[[128 127 129 128 128 129 127 129 128]
 [129 127 129 128 128 128 128 128 129]
 [129 128 128 129 129 128 130 127 129]
 [128 128 129 129 127 127 125 128 128]
 [129 128 128 129 127 128 126 127 129]
 [128 129 129 128 127 128 157 129 128]]
|
[[128 129 157 128 127 128 129 129 128]
 [129 127 126 128 127 129 128 128 129]
 [128 128 125 127 127 129 129 128 128]
 [129 127 130 128 129 129 128 128 129]
 [129 128 128 128 128 128 129 127 129]
 [128 129 127 129 128 128 129 127 128]]

[[131 136 150 111 128 109 125 129 129 123 129 132 129]
 [124 127 135 125 109 134 130 137 138 109 120 115 129]
 [122 134 129 122 105 123 134 122 135 129 128 145 114]
 [135 116 131 124 142 119 124 131 133 150 135 126 140]
 [139 129 131 136 141 139 123 137 139 145 141 119 125]]
|
[[125 119 141 145 139 137 123 139 141 136 131 129 139]
 [140 126 135 150 133 131 124 119 142 124 131 116 135]
 [114 145 128 129 135 122 134 123 105 122 129 134 122]
 [129 115 120 109 138 137 130 134 109 125 135 127 124]
 [129 132 129 123 129 129 125 109 128 111 150 136 131]]

[[126 129 135 127 120 132 124 133 126 133 135 131]
 [132 126 135 133 137 128 133 119 125 131 139 127]
 [114 135 136 116 127 130 129 134 130 131 138 134]
 [134 141 123 133 131 124 130 118 127 124 126 140]
 [117 116 143 119 109 138 118 151 128 140 140 122]]
|
[[122 140 140 128 151 118 138 109 119 143 116 117]
 [140 126 124 127 118 130 124 131 133 123 141 134]
 [134 138 131 130 134 129 130 127 116 136 135 114]
 [127 139 131 125 119 133 128 137 133 135 126 132]
 [131 135 133 126 133 124 132 120 127 135 129 126]]

[[119 120 143 120 125 102]
 [125 125 111 125 142 133]
 [147 141 121 138 106 140]]
|
[[140 106 138 121 141 147]
 [133 142 125 111 125 125]
 [102 125 120 143 120 119]]

[[123 125 153 108 118 129 118 132 121 135 109 109]
 [139 114 145 123 117 148 123 145 122 139 124 120]
 [128 102 116 153 104 121 137 130 145 132 139 153]
 [108 137 141 142 140 112 132 122 107 118 136 149]
 [119 156 105 133 153 125 131 121 118 116 134 132]
 [119 120 146 141 122 147 124 138 105 122 127 152]]
|
[[152 127 122 105 138 124 147 122 141 146 120 119]
 [132 134 116 118 121 131 125 153 133 105 156 119]
 [149 136 118 107 122 132 112 140 142 141 137 108]
 [153 139 132 145 130 137 121 104 153 116 102 128]
 [120 124 139 122 145 123 148 117 123 145 114 139]
 [109 109 135 121 132 118 129 118 108 153 125 123]]

[[132 122  99 113 112 146 104 148]
 [133 114 107 141 112 121 146 108]
 [134 120 121 135 123 115 142 133]
 [132 136 145 115 145 121 122 137]
 [117 134 145 140 142 132 137 114]
 [119 136 131 120 132 147 103 140]]
|
[[140 103 147 132 120 131 136 119]
 [114 137 132 142 140 145 134 117]
 [137 122 121 145 115 145 136 132]
 [133 142 115 123 135 121 120 134]
 [108 146 121 112 141 107 114 133]
 [148 104 146 112 113  99 122 132]]

[[129 133 126 100 134 144 136 125 143 114 121 145]
 [114 125 119 103 134 150 115 136 126 117 114 149]
 [114 113 105 106 126 141 134 122 123 135 122 132]]
|
[[132 122 135 123 122 134 141 126 106 105 113 114]
 [149 114 117 126 136 115 150 134 103 119 125 114]
 [145 121 114 143 125 136 144 134 100 126 133 129]]

[[128 128]
 [115 127]
 [140 116]
 [101 131]
 [128 120]
 [134 132]
 [118 132]
 [133 136]]
|
[[136 133]
 [132 118]
 [132 134]
 [120 128]
 [131 101]
 [116 140]
 [127 115]
 [128 128]]
---
[[142 148 126 120 105]
 [114 129 152 116 120]
 [128 116 125 154 140]
 [113 114 123 129 155]
 [135 142 121 136 123]]
|
[[114 129 152]
 [128 116 125]]

[[137 155 139 146 135]
 [142 131 133 127 148]
 [128 139 131 133 131]
 [123 131 128 126 131]]
|
[[142 131 133]
 [128 139 131]]

[[103 107 111 103]
 [141 132 139 141]
 [129 146 118 129]
 [138 141 135 138]
 [138 124 139 138]]
|
[[141 132 139]
 [129 146 118]]

[[133 115 151 149 142]
 [122 121 124 122 127]
 [150 117 127 136 134]
 [127 119 129 141 124]]
|
[[122 121 124]
 [150 117 127]]

[[111 122 150 137 130]
 [126 116 105 143 148]
 [120 139 130 112 130]]
|
[[126 116 105]
 [120 139 130]]

[[142 103 124 106]
 [121 149 131 144]
 [126 116 134 118]
 [117 137 143 135]]
|
[[121 149 131]
 [126 116 134]]

[[145 156 140]
 [146 117 121]
 [119 145 134]
 [122 136 122]
 [107 135 147]]
|
[[146 117 121]
 [119 145 134]]
---
[[104 110 136 122 108 125 154]
 [100 106 138 127 105 127 155]
 [111 112 135 114 114 122 147]
 [116 114 135 108 116 120 137]
 [104 110 136 121 109 125 153]
 [114 113 134 111 116 120 141]
 [ 98 100 139 132 102 126 152]
 [ 98 100 140 131 102 126 152]
 [112 112 135 114 115 122 146]]
|
[[112  98  98 114 104 116 111 100 104]
 [112 100 100 113 110 114 112 106 110]
 [135 140 139 134 136 135 135 138 136]
 [114 131 132 111 121 108 114 127 122]
 [115 102 102 116 109 116 114 105 108]
 [122 126 126 120 125 120 122 127 125]
 [146 152 152 141 153 137 147 155 154]]

[[121 116 138 114 121 122 124 119 126]
 [122 117 132 143 125 138 150 108 130]
 [139 106 133 120 140 124 137 118 131]
 [128 131 125 123 124 126 122 117 133]
 [115 106 120 124 109 113 128 125 137]]
|
[[115 128 139 122 121]
 [106 131 106 117 116]
 [120 125 133 132 138]
 [124 123 120 143 114]
 [109 124 140 125 121]
 [113 126 124 138 122]
 [128 122 137 150 124]
 [125 117 118 108 119]
 [137 133 131 130 126]]

[[140 127 133 127 138 119 133 122]
 [137 121 136 138 135 128 129 103]
 [141 126 131 145 133 118 122 123]
 [132 125 135 133 131 140 118 118]
 [131 124 120 136 124 129 132 126]
 [130 137 128 126 133 122 132 118]
 [127 123 134 146 125 124 121 114]
 [136 135 125 120 128 116 139 128]
 [129 131 137 130 119 125 133 114]]
|
[[129 136 127 130 131 132 141 137 140]
 [131 135 123 137 124 125 126 121 127]
 [137 125 134 128 120 135 131 136 133]
 [130 120 146 126 136 133 145 138 127]
 [119 128 125 133 124 131 133 135 138]
 [125 116 124 122 129 140 118 128 119]
 [133 139 121 132 132 118 122 129 133]
 [114 128 114 118 126 118 123 103 122]]

[[148 113 118]
 [125 116 151]
 [154 115 111]]
|
[[154 125 148]
 [115 116 113]
 [111 151 118]]

[[129 117 137]
 [151 103 148]
 [133 128 125]]
|
[[133 151 129]
 [128 103 117]
 [125 148 137]]

[[106 135 130 154 141 122 138 138]
 [127 122 104 118 124 121 126 112]
 [127 116 111 116 131 136 120 113]
 [131 105 122 135 111 126 118 123]
 [125 129 146 139 135 138 143 133]
 [133 132 119 125 128 143 142 129]
 [125 106 109 122 104 135 117 113]]
|
[[125 133 125 131 127 127 106]
 [106 132 129 105 116 122 135]
 [109 119 146 122 111 104 130]
 [122 125 139 135 116 118 154]
 [104 128 135 111 131 124 141]
 [135 143 138 126 136 121 122]
 [117 142 143 118 120 126 138]
 [113 129 133 123 113 112 138]]

[[107 143 104 150 151 147 152 107 107 107]
 [148 112 151 106 107 111 103 150 148 149]
 [146 115 150 106 105 110 105 151 143 150]]
|
[[146 148 107]
 [115 112 143]
 [150 151 104]
 [106 106 150]
 [105 107 151]
 [110 111 147]
 [105 103 152]
 [151 150 107]
 [143 148 107]
 [150 149 107]]

[[132 125 104]
 [129 150 130]
 [128 132 111]
 [123 132 126]
 [129 135 125]
 [127 135 116]
 [122 137 117]
 [116 120 139]]
|
[[116 122 127 129 123 128 129 132]
 [120 137 135 135 132 132 150 125]
 [139 117 116 125 126 111 130 104]]
